In the data rows, 128 means zero.
Here are some points, one per row:
[139. 93. 89. 108. 140. 179. 179. 199. 167. 128. 114. 103. 108. 58.
 72. 98. 40. 107. 136. 141. 136. 136. 105. 105. 84. 156. 145. 169.
 161. 179. 145. 135.]
[111. 107. 113. 137. 183. 176. 187. 146. 100. 93. 120. 40. 92. 132.
 142. 95. 179. 133. 156. 178. 160. 89. 62. 97. 238. 127. 129. 188.
 131. 117. 126. 73.]
[135. 86. 82. 111. 129. 169. 193. 193. 174. 126. 108. 116. 97. 67.
 83. 71. 111. 99. 121. 131. 151. 125. 109. 105. 91. 110. 131. 162.
 193. 170. 122. 136.]
[41. 113. 142. 143. 147. 151. 141. 137. 100. 106. 111. 169. 120. 133.
 168. 123. 219. 135. 230. 200. 135. 90. 139. 136. 147. 245. 134. 140.
 127. 57. 99. 90.]
[164. 116. 111. 84. 76. 91. 158. 182. 199. 178. 173. 153. 106. 132.
 120. 90. 62. 78. 119. 147. 148. 139. 147. 116. 113. 136. 135. 121.
 146. 163. 187. 160.]
[151. 165. 145. 91. 82. 84. 95. 118. 157. 173. 221. 193. 169. 133.
 122. 100. 126. 91. 57. 104. 99. 122. 127. 135. 154. 106. 78. 93.
 104. 140. 153. 162.]
[131. 127. 194. 196. 204. 151. 117. 93. 127. 85. 98. 91. 83. 129.
 129. 118. 163. 150. 144. 153. 128. 112. 131. 174. 157. 187. 158. 130.
 107. 94. 86. 84.]
[61. 157. 147. 149. 135. 100. 96. 112. 78. 111. 112. 99. 136. 183.
 182. 199. 222. 165. 91. 86. 148. 137. 180. 169. 158. 95. 105. 92.
 76. 76. 84. 77.]
[58. 83. 129. 154. 185. 188. 186. 174. 104. 79. 118. 123. 81. 72.
 87. 116. 170. 127. 162. 154. 124. 103. 122. 108. 154. 140. 146. 194.
 145. 112. 114. 102.]
[171. 110. 92. 82. 60. 30. 11. 47. 84. 95. 132. 146. 142. 182.
 157. 158. 148. 211. 224. 243. 186. 152. 128. 111. 91. 89. 127. 121.
 150. 163. 179. 147.]
[138. 156. 191. 161. 141. 102. 107. 88. 106. 82. 105. 76. 112. 160.
 161. 159. 178. 123. 178. 121. 121. 144. 156. 169. 159. 171. 132. 102.
 74. 81. 79. 103.]
[187. 159. 182. 179. 175. 144. 82. 84. 113. 96. 89. 75. 99. 150.
 155. 125. 141. 139. 116. 174. 115. 144. 156. 172. 179. 221. 152. 124.
 99. 72. 110. 99.]
[45. 118. 134. 165. 178. 190. 166. 135. 102. 99. 90. 103. 75. 80.
 96. 107. 107. 144. 158. 111. 110. 114. 83. 138. 178. 173. 193. 167.
 151. 133. 120. 90.]
[132. 140. 179. 191. 183. 160. 131. 111. 89. 84. 92. 69. 75. 93.
 102. 138. 178. 147. 105. 122. 95. 83. 139. 160. 180. 187. 185. 133.
 133. 112. 106. 99.]
[137. 133. 125. 77. 77. 89. 130. 146. 182. 205. 201. 151. 118. 130.
 139. 99. 100. 65. 123. 99. 141. 123. 131. 140. 122. 103. 97. 113.
 137. 159. 181. 175.]
[172. 118. 122. 93. 90. 93. 83. 146. 196. 186. 202. 189. 149. 166.
 167. 120. 108. 98. 153. 181. 119. 135. 169. 145. 126. 36. 65. 72.
 99. 86. 149. 143.]
[167. 186. 167. 129. 119. 99. 90. 87. 137. 152. 217. 215. 207. 167.
 123. 88. 90. 83. 74. 75. 81. 60. 108. 121. 127. 127. 121. 105.
 99. 106. 148. 176.]
[118. 125. 98. 73. 47. 34. 20. 23. 73. 90. 133. 152. 157. 113.
 163. 171. 161. 217. 204. 200. 191. 178. 145. 101. 88. 76. 96. 134.
 160. 163. 163. 162.]
[54. 72. 117. 124. 178. 173. 195. 162. 132. 95. 89. 121. 74. 145.
 114. 82. 137. 137. 83. 158. 148. 80. 130. 123. 145. 159. 198. 185.
 182. 154. 115. 104.]
[144. 174. 140. 138. 113. 85. 83. 98. 126. 151. 199. 227. 223. 187.
 170. 119. 85. 112. 93. 105. 99. 88. 116. 126. 122. 101. 99. 92.
 75. 73. 127. 145.]
[158. 62. 121. 96. 116. 157. 139. 116. 89. 64. 148. 163. 129. 216.
 214. 149. 170. 167. 146. 216. 184. 101. 138. 102. 167. 195. 124. 131.
 54. 66. 57. 51.]
[126. 193. 171. 158. 111. 106. 108. 97. 72. 96. 76. 139. 118. 163.
 166. 161. 182. 128. 128. 129. 156. 151. 197. 186. 149. 132. 105. 97.
 72. 63. 101. 128.]
[40. 96. 147. 162. 171. 186. 158. 134. 110. 86. 121. 113. 95. 100.
 118. 123. 200. 127. 195. 134. 131. 83. 161. 136. 128. 171. 187. 156.
 160. 77. 94. 97.]
[175. 205. 187. 156. 123. 108. 104. 84. 64. 52. 68. 86. 101. 126.
 156. 140. 138. 106. 88. 116. 145. 155. 192. 176. 175. 158. 117. 109.
 88. 82. 113. 149.]
[81. 124. 174. 197. 201. 181. 132. 115. 122. 79. 111. 72. 91. 54.
 121. 127. 59. 158. 141. 169. 99. 118. 147. 141. 185. 107. 185. 150.
 126. 92. 82. 64.]
[166. 194. 192. 182. 152. 131. 107. 92. 94. 123. 158. 212. 245. 242.
 214. 168. 141. 79. 84. 66. 50. 61. 46. 52. 85. 101. 121. 112.
 118. 113. 122. 145.]
[166. 204. 199. 170. 148. 120. 97. 84. 60. 56. 81. 76. 92. 109.
 141. 131. 138. 98. 81. 115. 140. 161. 184. 193. 166. 144. 126. 120.
 93. 91. 102. 119.]
[144. 144. 117. 78. 84. 93. 135. 165. 181. 195. 202. 155. 125. 117.
 125. 97. 147. 83. 88. 100. 142. 146. 148. 138. 122. 73. 100. 116.
 134. 158. 185. 163.]
[171. 122. 162. 148. 159. 149. 122. 83. 84. 82. 103. 110. 103. 112.
 160. 176. 198. 144. 138. 129. 117. 120. 110. 153. 215. 191. 117. 131.
 107. 75. 91. 90.]
[7. 101. 104. 54. 115. 155. 199. 182. 221. 44. 180. 99. 108. 156.
 214. 119. 176. 126. 113. 199. 215. 178. 159. 94. 97. 83. 189. 141.
 135. 96. 134. 107.]
[162. 190. 198. 154. 131. 108. 84. 86. 82. 68. 71. 97. 111. 147.
 176. 151. 76. 103. 133. 144. 153. 157. 200. 180. 169. 153. 116. 110.
 72. 78. 94. 148.]
[203. 117. 103. 65. 83. 110. 160. 196. 162. 174. 178. 162. 119. 101.
 117. 106. 124. 90. 70. 147. 149. 140. 151. 113. 118. 145. 53. 146.
 172. 174. 155. 161.]
[10. 56. 104. 68. 151. 153. 167. 181. 167. 68. 135. 109. 97. 138.
 215. 123. 68. 108. 149. 237. 208. 90. 104. 105. 122. 136. 82. 165.
 152. 65. 134. 95.]
[121. 158. 128. 110. 104. 99. 95. 55. 21. 59. 99. 152. 174. 172.
 139. 124. 169. 119. 155. 172. 209. 200. 185. 150. 135. 63. 57. 49.
 86. 120. 169. 195.]
[90. 119. 123. 135. 181. 208. 183. 149. 159. 42. 114. 141. 102. 77.
 139. 90. 184. 146. 175. 165. 163. 102. 154. 118. 134. 232. 77. 174.
 165. 128. 106. 63.]
[113. 152. 136. 84. 163. 143. 163. 124. 178. 61. 136. 70. 157. 137.
 232. 153. 182. 166. 154. 250. 172. 140. 145. 103. 210. 171. 165. 125.
 131. 93. 68. 68.]
[162. 114. 84. 82. 103. 127. 165. 187. 193. 165. 158. 134. 98. 110.
 121. 87. 89. 98. 88. 126. 164. 156. 147. 99. 108. 89. 72. 152.
 170. 164. 151. 142.]
[147. 71. 87. 65. 118. 153. 216. 182. 155. 131. 125. 132. 99. 55.
 130. 74. 154. 80. 95. 191. 155. 84. 135. 91. 89. 69. 101. 190.
 145. 152. 148. 129.]
[121. 98. 102. 98. 137. 160. 183. 187. 178. 175. 121. 78. 104. 94.
 83. 78. 86. 86. 158. 156. 128. 140. 124. 100. 89. 96. 141. 175.
 176. 160. 150. 150.]
[72. 100. 95. 83. 97. 139. 174. 191. 203. 173. 135. 91. 87. 157.
 101. 93. 151. 85. 96. 147. 167. 133. 112. 93. 87. 109. 90. 157.
 151. 160. 180. 158.]
[127. 118. 85. 86. 90. 142. 173. 185. 216. 154. 135. 123. 116. 109.
 121. 79. 73. 77. 149. 158. 176. 166. 122. 108. 105. 146. 119. 145.
 187. 144. 190. 124.]
[204. 136. 127. 87. 96. 85. 102. 132. 172. 165. 212. 191. 164. 146.
 131. 107. 105. 101. 84. 95. 121. 121. 120. 144. 154. 168. 51. 101.
 118. 144. 167. 178.]
[139. 81. 125. 156. 185. 180. 202. 158. 82. 83. 93. 133. 72. 94.
 116. 79. 153. 159. 146. 159. 127. 80. 91. 124. 188. 180. 168. 190.
 153. 116. 131. 98.]
[49. 93. 104. 114. 175. 193. 183. 151. 130. 115. 99. 75. 80. 116.
 101. 96. 63. 134. 125. 121. 139. 98. 96. 111. 117. 178. 192. 194.
 144. 164. 122. 113.]
[111. 87. 135. 95. 160. 154. 195. 90. 48. 80. 140. 86. 119. 133.
 184. 159. 191. 157. 206. 137. 156. 71. 79. 141. 133. 159. 92. 147.
 72. 64. 82. 63.]
[62. 108. 69. 115. 143. 160. 190. 190. 146. 114. 100. 92. 96. 96.
 113. 69. 140. 115. 70. 158. 149. 143. 85. 93. 174. 112. 187. 167.
 194. 148. 163. 104.]
[134. 147. 156. 168. 161. 120. 97. 79. 114. 73. 97. 110. 115. 75.
 190. 174. 142. 145. 145. 102. 126. 147. 156. 156. 195. 188. 118. 120.
 104. 52. 81. 98.]
[19. 144. 141. 172. 171. 175. 164. 103. 189. 64. 119. 70. 72. 171.
 155. 143. 150. 179. 126. 196. 121. 150. 135. 122. 218. 72. 98. 147.
 151. 74. 92. 58.]
[172. 141. 187. 157. 128. 106. 105. 100. 72. 67. 85. 116. 115. 148.
 173. 173. 169. 131. 122. 106. 157. 156. 146. 187. 164. 137. 85. 99.
 86. 63. 92. 132.]
[143. 129. 107. 100. 88. 90. 127. 156. 205. 172. 182. 161. 128. 90.
 114. 100. 105. 93. 62. 109. 124. 128. 156. 127. 114. 93. 70. 104.
 122. 163. 178. 159.]
[151. 155. 119. 87. 88. 93. 123. 142. 187. 199. 205. 158. 132. 102.
 120. 101. 94. 84. 99. 91. 112. 140. 155. 130. 142. 102. 99. 115.
 142. 149. 171. 186.]
[77. 108. 103. 93. 119. 187. 204. 199. 161. 132. 125. 86. 89. 110.
 85. 105. 106. 102. 164. 134. 156. 119. 122. 82. 125. 79. 135. 169.
 179. 140. 181. 112.]
Along one direction, these points spread out more than along any other. Take the direction at right angles to it along which they spread out most. Then take the direction at right angles to both along which they spread out most. Go by this last direction. How far along it is each point below, from 0 to 99? The average is 50, and the first point in the table lies past the average. One standard deviation of the points above along it is 16.
[162. 190. 198. 154. 131. 108. 84. 86. 82. 68. 71. 97. 111. 147.
 176. 151. 76. 103. 133. 144. 153. 157. 200. 180. 169. 153. 116. 110.
 72. 78. 94. 148.] >> 57
[175. 205. 187. 156. 123. 108. 104. 84. 64. 52. 68. 86. 101. 126.
 156. 140. 138. 106. 88. 116. 145. 155. 192. 176. 175. 158. 117. 109.
 88. 82. 113. 149.] >> 63
[138. 156. 191. 161. 141. 102. 107. 88. 106. 82. 105. 76. 112. 160.
 161. 159. 178. 123. 178. 121. 121. 144. 156. 169. 159. 171. 132. 102.
 74. 81. 79. 103.] >> 53
[72. 100. 95. 83. 97. 139. 174. 191. 203. 173. 135. 91. 87. 157.
 101. 93. 151. 85. 96. 147. 167. 133. 112. 93. 87. 109. 90. 157.
 151. 160. 180. 158.] >> 43
[90. 119. 123. 135. 181. 208. 183. 149. 159. 42. 114. 141. 102. 77.
 139. 90. 184. 146. 175. 165. 163. 102. 154. 118. 134. 232. 77. 174.
 165. 128. 106. 63.] >> 47
[58. 83. 129. 154. 185. 188. 186. 174. 104. 79. 118. 123. 81. 72.
 87. 116. 170. 127. 162. 154. 124. 103. 122. 108. 154. 140. 146. 194.
 145. 112. 114. 102.] >> 55
[126. 193. 171. 158. 111. 106. 108. 97. 72. 96. 76. 139. 118. 163.
 166. 161. 182. 128. 128. 129. 156. 151. 197. 186. 149. 132. 105. 97.
 72. 63. 101. 128.] >> 49
[10. 56. 104. 68. 151. 153. 167. 181. 167. 68. 135. 109. 97. 138.
 215. 123. 68. 108. 149. 237. 208. 90. 104. 105. 122. 136. 82. 165.
 152. 65. 134. 95.] >> 20
[113. 152. 136. 84. 163. 143. 163. 124. 178. 61. 136. 70. 157. 137.
 232. 153. 182. 166. 154. 250. 172. 140. 145. 103. 210. 171. 165. 125.
 131. 93. 68. 68.] >> 26
[171. 122. 162. 148. 159. 149. 122. 83. 84. 82. 103. 110. 103. 112.
 160. 176. 198. 144. 138. 129. 117. 120. 110. 153. 215. 191. 117. 131.
 107. 75. 91. 90.] >> 58
[135. 86. 82. 111. 129. 169. 193. 193. 174. 126. 108. 116. 97. 67.
 83. 71. 111. 99. 121. 131. 151. 125. 109. 105. 91. 110. 131. 162.
 193. 170. 122. 136.] >> 57
[121. 98. 102. 98. 137. 160. 183. 187. 178. 175. 121. 78. 104. 94.
 83. 78. 86. 86. 158. 156. 128. 140. 124. 100. 89. 96. 141. 175.
 176. 160. 150. 150.] >> 54
[54. 72. 117. 124. 178. 173. 195. 162. 132. 95. 89. 121. 74. 145.
 114. 82. 137. 137. 83. 158. 148. 80. 130. 123. 145. 159. 198. 185.
 182. 154. 115. 104.] >> 55
